One turn moves every row onto another: examples first, then more rows asked:
mutid: [  4 -10  30 -10  14 -16   8  44 -21   4  27   5  31 -11 -16 -14  -2   7
 -17]
Sufeb: [ -5  10 -25   1   8   2  -4  19 -14  -3  31   4  27  12 -16  42  20   9
  -7]
vuge: [ -8 -12 -28   2   4 -11  19   5 -19  13   9  10  37 -11 -39  29 -12  26
 -16]
divi: [ -5   2  -7  -7  16   5  16  53 -20 -10   0   3  31 -10 -32  10  35  11
   9]
gurur: [  4  18  11  -2  17   6  16   8 -12   1 -13  -3   4   1 -21 -20   5  30
   8]
Laza: [ -9   7 -15  -8  -8  -8   5  12 -26  -9  -1   9   9  -4 -30  19 -42  17
  -7]
gef: [ -9 -10  11  -6  -5  -2   5  31 -29 -14   7  -5  43  -2 -36  13  39  13
   2]
gami: [  3  -3 -16  11  19  -7  27   6 -15 -16  18  -7  13  -5 -18 -33   7  26
 -18]
Katu: [ -7   2 -21   2   9   4   5  31 -25  -5  16   6  45  23 -24  34  11   1
  -5]
dideb: [-14 -24 -14   0  12 -15  12   6 -35   4  13   1  23   4 -31  35  -6  22
 -27]
Fozez: [ 10   5   7  -3  -6  -2  -4  33 -23 -18  17  17   2 -22 -13  -2 -34   4
 -10]
zigek: [ 13   4  10   3  -9  -1  -4  36 -22 -21  12   6   4 -15 -11   0 -34   4
 -10]
Madek: [ 15  -2  27   6   0 -18   0  37  -4   6  32 -13  16 -11  -4  -3   7  14
 -18]
Visip: [ -3   9 -29   0   0  -4   7  21 -24   8  26  27  33  13 -20  32  14  -3
  -3]
subal: [ -2   1   4  -1 -15  -8  -3  16 -19  -3  24   0  17 -12 -26  21  51  18
  -1]
paf: [  0 -13 -22  18  -9 -18  14   2 -20  14  12  -5  21   2 -24  37  -4  23
 -22]
melov: [ -3   9 -16   0 -16 -11   3   9 -21  -6   3   5  -1  -2 -24  24 -38  17
  -9]
tuv: [  8  13  14   4   8  -2  20   8 -22   7 -15   4  -2  12 -16 -21   6  19
   5]
sodu: [ -9   3  -9  -6  -5  -9   0  11 -29 -15   3   0  -2   3 -25  25 -38  17
 -13]
pusa: [  9   8 -14   8 -10  -8  21  45 -18   9   3  16  16  -5 -21   8  40   0
   9]
bofe: [  1  14  14  -8  19   0  14   3 -22   3  -5   9  -9   3 -18 -19  10  25
   2]
sef: [  4  -5 -16  12  15 -12  28   4 -20 -10  21   2   6  -2 -14 -34   9  20
 -19]
lese: [  6  -5 -16  16  12 -10  31   9 -18 -13  13  -4  15   1 -17 -36   5  20
 -16]
lutak: [ -2   4  -4  -3  10  -6   5  40 -23  -6  17   3  -2  -6 -16  20  50  10
  -2]
kogil: [ 14   6  15  -3  -2 -16  10  35  -1  18  32  13  28 -27 -15 -14   0  12
  -9]
risul: [ 14  10   5   1  -8   1  -6  32 -15 -20  16   7   3 -24 -12   1 -33   9
  -8]
kubof: [ -1  -3  -2  -3 -23 -10  13  23 -28   7  11  23  36  -9 -35   6  39   4
   8]

gef -> subal
pusa -> divi
bofe -> tuv
Now find these:
risul -> Fozez
Madek -> kogil
sef -> lese
Laza -> sodu
vuge -> dideb
Katu -> Sufeb

One turn moves every row onto another: examples first, then more rows asked:
Vete: [ 10 -14  20 -19  -9  21  25 -36 -16  13   1  20  15   5 -39   7  -1  12
   8  19  18   3  10 -14  -5  -4 -21  -4  -8  17   3   7  15 -27  17  -2
  15]
Gane: [ -5   7  16  25  24  -4  16   2 -12  23 -12   6   4   4 -16 -13 -30  24
  -6  14 -19   8  17  -8   8   0   9   4  36  31  -7  19  10 -32  10 -21
   4]
gunab: [ -9  -5  25  21 -18  13  12 -12  20   8  -1   3  15   9 -31   2  14  38
  25  -1  -2   4   3  -9  15  -2 -13   1   2   7  -9  10  -4 -12  27   4
 -10]
Leto: [  4  33  -5  -5 -16  13   8 -28  -8  -2 -18  -8 -14  -3 -22 -35 -15  30
 -31  17  26   2   4 -33 -15 -11  -1   5  33  12 -27  25  22 -30   6  11
 -14]
nikap: [-10  17 -12  -3  -3  41  18 -43  -3  14 -16  14  -9  15  -7 -27   5  40
 -11  -9   1   0   4  16  14 -27  -2   8   6  -3   4  37   8 -22   9  21
 -24]
rato: [ 22   6 -18   8 -26  21   8 -18 -25  24 -11  11  25   9 -19   8  -6   1
   8   7   3   4   7 -21  16  -2  -4   6  26  36  19  -9  -5 -31   4  -6
 -17]
Gofu: [ -1  13   9 -31   9  25 -17 -17 -13  29  -1  -1  -6   7 -17 -11 -16  20
  -3   4 -35   9  13  -6 -15 -10   7   4  27  12   4  12  -2 -23  24   5
 -20]
roki: [ 18  10  16  -1 -21  49   9 -45 -27  10 -23  10  21   7 -24  -3   5  19
 -15  16  18   9  20   0 -13   0  17  10  10  31   4  13  31 -37  13 -15
   9]
Buro: [ -1   9 -12 -17  14 -11  23 -47 -14   9   1   2   8   7  -6 -17  26  22
  -7   6 -17   5  14  -8 -19  -6  21   7  22  25   7  12  22 -21  16  19
   5]
fabu: [-39  28   1  -2 -10   8   3 -30  -8  -2 -17   8 -10  17 -17  -3   2  24
 -14   9  19  -2   8  19  -6  18   5   0   5  26  -1  -1   0  -8  -1  29
 -18]
sedor: [ -3  13  -4   0 -18  20  17 -32 -11  -9  12  -7  -9  -9 -29 -24 -18  19
 -14   9   0  18  24 -47   3 -15  21  -4  31 -10  -1   9  12 -26  -7  10
  34]
tif: [  1  13  21  34 -19  14  41  14 -15  17   1   0  -3   6 -18 -12 -12  21
  -3   3   5   6  15  -5 -11  -9  10   5  24  33  -1  11 -23 -31  12  21
  21]
gosel: [ 25  24 -17  -8 -42  38   3 -39 -17   8 -21   7  10  22 -25  -8  -6   8
   8  14   1  12  12 -12  24 -15  23  -2  29  23 -10  27  11 -31  23  -1
  -2]
Zezoz: [-24  -2  41   0   2   7  12   1  -2  13   1   1   1  -1  -4 -32  -7  37
   7  12   2  -3  24 -19   1  22   1  17   4   5 -12  17  23 -23 -13   8
  20]
mena: [ -1  27 -28  30 -18  -6  32 -38 -18  22  -6  24  -3  12 -13 -15   2   7
   1   7  -6  -2  22   7  29  13  11 -17   8   0   6  12  13 -14  -1  15
  17]
Zim: [  1   7  28  22 -13  18  28 -10  -3  17   5  17  16  12   4  -2  16  34
  16   9 -14  -9   4 -26  -6  -2 -11  19  16  21  23  19  -5 -33  12  -2
 -16]
gafe: [-24  18  21   2 -12  21  23 -49 -14  13 -10  14   6  -2  13 -23  14  23
  11   5 -11 -11  12 -20  -4   9  11  27   0  29  16  -9   6  -9  13  -4
   6]
kemev: [ -6  -8 -19  37 -10  46   2 -39 -13  21 -14  10  -5  24 -11  -3  -3  20
  -9  -9 -16   9  11   4  16 -15  21  20  16  22   0  10  14 -15   1  24
   0]
lesu: [  1  19 -14 -16 -16   7  22 -16 -24   6   1 -25  -1  28   5 -41 -23  17
 -17  19   7  33  15 -34  -1 -17   4  -4  18  12 -19  25   5 -10  -8  -1
  -5]
bazag: [ -4  12   1  -7   1   7 -10 -35 -13  12 -11   3  24   8 -14 -13   0  23
 -34   3  17  11  13  -5   6  -2 -11   5 -21   7   1  26  11 -24   5 -43
  -3]
per: [ 17  12  -9   7 -51  29   5 -20   2  28  -2  -9 -16  12 -25  -6 -15  28
 -29   9 -19  10  15  -3  -4   2  13   8  28  -8 -23  24  18 -34  27   4
   5]
divud: [-12   1  -2   0 -12  18  24  -7 -28  12  17 -12  -1   3  -6 -35 -19  16
 -12   2  34  14  24 -13  13  -6   9   8   3  -5 -25   0  17 -15  -8  -6
  33]
Roluz: [-23  16 -11  -9 -19  14 -22 -26 -20  15   9   1  12  15  -6 -13 -21  -5
   9  -1   9  14   8 -19  22  -4  15  29   0  -8   2  -7   4 -27   2 -12
  13]
lufo: [  9  10  16   9 -24  40  12 -22 -36  27  -2 -27  -1  -2 -28 -14   6  24
 -33   5   3   2  38   6 -18   3  10  16  37 -13  -5  16  13 -29  16  -2
  -2]
delu: [ -7  27  -1  26   4   8  23 -55 -17  27 -17   1  -2   6 -22 -16   6  19
  16   9 -13   3  19   3  14  -8   6  -5   4  31  -2  11  -3  -9  36 -26
   1]
tis: [ -2  20  19  39 -14  11  15 -26 -14  28 -11   3  13   9 -16 -16  -8  21
  49   4 -12   8  13  -7  -6  -7 -18  10  19   2   4  17  10 -16  22  -4
 -15]
renis: [ -6   7  22 -15 -48  36  18 -22 -17   5  -5   6 -14  15 -13 -11 -12  23
 -34   7 -11   9  18  -4   1  -3   8   6  36 -30   7  23  -2 -17   5   2
  -4]
dumi: [  7   1  30  12 -28   0  43  -6  -3   7 -16   0   7  -3 -15 -40   5  36
   0  -9   7  12  17  -5 -10 -10  -7  -5   8   5 -15  31   0  -1  10  18
  19]
zotu: [ -4  10   5  14   8  55  35 -47 -11  16  -7   0  15  10 -23 -17   3  22
 -13  14  -8  13  21  -8  -2  -7   5   6  -4  -2  10  15  21 -23   8  45
   3]
bipak: [ 27  -4   7  -3  -8  16   7 -20 -11  46   4   1  -2  11 -19 -26  19  17
  -4   6 -23  17  25  -7  22   7   0 -14   5 -28   7  14  14 -17  -1  -3
   0]
Dobok: [-13  26   4   4 -22  14  28 -39  15  17  -9   1  -7  22 -13 -17  24  22
   9  23   5   6  -4 -15  32  10   7   2  -9  19  -5  -8 -10 -15  22   9
 -15]
Mobif: [ -2  22  11 -25 -44  51   6 -37 -13  -3  -7   9   5  12 -19 -13  10  24
   9   7  27  13  16   1  18  -4  17   2   4  -5  14  13   8 -35  -4  -2
   7]
tosu: [ -3  11  -1  13   1 -45  15 -31 -18  26  -2   3  -9   2 -12 -19 -10  20
 -24   2  34   5  15  -7   7 -10   6   8  25 -10  -1  18   3 -22   9  -1
   9]
maru: [ -6  25   6   7  -6  -7  10   5   8  20 -13 -18  -1  18 -11 -38  -6  31
  14  15  -7  22  12 -17  32   9   1  -4  26  -2 -10  23   0 -23 -10   4
 -24]
deg: [ -6  17 -15   8  -7  17  17  -1 -12  11  -2  -4   5   5  -3 -16 -39  30
 -48   7  18  18  10  -8  -5  -3   4   1   7  34 -16   6   8 -26   0 -24
   6]
muze: [  9  25  -3  -4  -6  12   7 -27 -26  20  -1  -5  22  32 -15 -12  -8 -12
 -18  40   7   4  12 -45  13   3  -3  10  -6  15 -15  27   5 -31  19   6
  -3]
gufer: [  0  10  22   9 -19  39 -10  -2 -19  38 -12  21  -8   9 -13  -9 -14  14
 -20  12  -3 -21  18  -1   8  31  -9   6   1   8 -12   7   8 -16   6  16
  -9]
tere: [  2  17 -12 -21 -41  16 -11 -36 -14  18  -9   0   3   8 -15 -17   0  27
  38  -2  14   4  14  -8  -2  -5 -25   1  -5  12   7  23   7 -22  -4  -4
 -14]
Nafeg: [  3  19   8  19 -31  -4  22  -2   1  21 -17  -8  -8  10  -2 -34  -8  35
  12 -13  -1  36  -2   7 -21 -19   8  10  29  16   3   9  -6 -22   1   6
  -7]
zupog: [ -2  10  -3  34 -20  17   3 -24 -21   7 -10   1 -26   2 -23 -15  -6  29
 -37   3  32  10  17 -11   7  -5  12  -1  29   5   0   8  10 -29 -27 -23
   7]
kibis: [ -8  33  -6  14 -17 -29  12 -20   2  15  -8  -8  13  -9 -14 -14 -24  26
 -36  11  24   3  19 -27   1  16   1   2   9   3   0  10  -3 -20   7  28
   4]
pamob: [-19   8   4   8 -13 -34  -5 -34 -16  10   3  -9 -11  13  -3  -6 -19  22
 -18   8   8  12  25 -31 -15  -2  14  11  18  14   8  20  -8 -13  -6  16
  19]

gunab -> tis
gufer -> bipak
nikap -> kemev
Now find these:
kibis -> tosu
roki -> Mobif
deg -> divud
tif -> dumi
Buro -> fabu
per -> lufo
Roluz -> muze
Vete -> tere
Gane -> Zezoz
Dobok -> delu
Leto -> zupog

